[ 93 147 101 141 203 167  77 123]
[ 58 120 161 160 178 169 107 108]
[206 123  91  91  79  94 160 157]
[104 138  98 150 217 171  73 109]
[155 114 154 103  39  86 177 144]
[204 128  98 101  73  77 167 157]
[135  77 162 127  48 113 181 118]
[151 174  79 127 210 122  67 144]
[156 108 166 111  12  76 199 146]
[187 188  52 113 164 109  87 153]
[104 151 100 141 213 162  73 105]
[155 115 162 116  43  96 193 136]
[144 115 146 111  67  94 178 141]
[105 142  90 148 212 169  77 126]
[205 142  84  91  73  86 151 163]
[ 92 147  93 148 211 171  68 108]
[170 179  53 122 193 120  79 147]
[108 133 107 138 194 159  91 120]
[144 172  78 130 213 128  74 141]
[ 90 147  87 155 239 176  52 115]
[202 160  49  99 134  92 122 166]
[139 119 143 111  74 103 162 132]
[170 112 168  90  20  79 195 148]
[110 168  91 146 215 165  70 124]
[199 162  66 107 118  84 140 167]
[160 180  66 134 189 121  75 150]
[159 116 160 106  33  86 186 138]
[209 143  73  89 106  84 143 162]
[101 134  90 151 237 179  62 132]
[203 137  91  89  80  72 155 164]
[ 80  73 191 148  95 142 162 101]
[107 138  97 140 174 153  99 112]
[102 138 101 148 198 159  91 117]
[ 92 144  94 149 233 178  59 115]
[115 144 104 143 212 167  72 118]
[202 132  79  88  77  85 143 162]
[147  80 145 105  43 109 198 123]
[161 116 167 102   8  75 208 138]
[154 112 155 115  53  87 177 140]
[111  76 173 132  57 120 195 122]
[118 159  95 147 215 156  71 128]
[209 165  58 107 126  86 124 165]
[131 165  95 136 215 153  65 127]

[204 128  98 101  73  77 167 157] 0
[209 143  73  89 106  84 143 162] 0
[206 123  91  91  79  94 160 157] 0
[118 159  95 147 215 156  71 128] 0
[ 90 147  87 155 239 176  52 115] 1
[101 134  90 151 237 179  62 132] 1
[202 160  49  99 134  92 122 166] 0
[160 180  66 134 189 121  75 150] 0
[144 115 146 111  67  94 178 141] 1
[154 112 155 115  53  87 177 140] 1
[110 168  91 146 215 165  70 124] 0
[ 92 144  94 149 233 178  59 115] 1
[161 116 167 102   8  75 208 138] 1
[131 165  95 136 215 153  65 127] 0
[139 119 143 111  74 103 162 132] 1
[155 114 154 103  39  86 177 144] 1
[151 174  79 127 210 122  67 144] 0
[111  76 173 132  57 120 195 122] 0
[107 138  97 140 174 153  99 112] 1
[205 142  84  91  73  86 151 163] 0
[202 132  79  88  77  85 143 162] 0
[203 137  91  89  80  72 155 164] 0
[170 112 168  90  20  79 195 148] 1
[ 58 120 161 160 178 169 107 108] 0
[105 142  90 148 212 169  77 126] 1
[209 165  58 107 126  86 124 165] 0
[108 133 107 138 194 159  91 120] 1
[159 116 160 106  33  86 186 138] 1
[104 138  98 150 217 171  73 109] 1
[102 138 101 148 198 159  91 117] 1
[156 108 166 111  12  76 199 146] 1
[199 162  66 107 118  84 140 167] 0
[115 144 104 143 212 167  72 118] 1
[135  77 162 127  48 113 181 118] 0
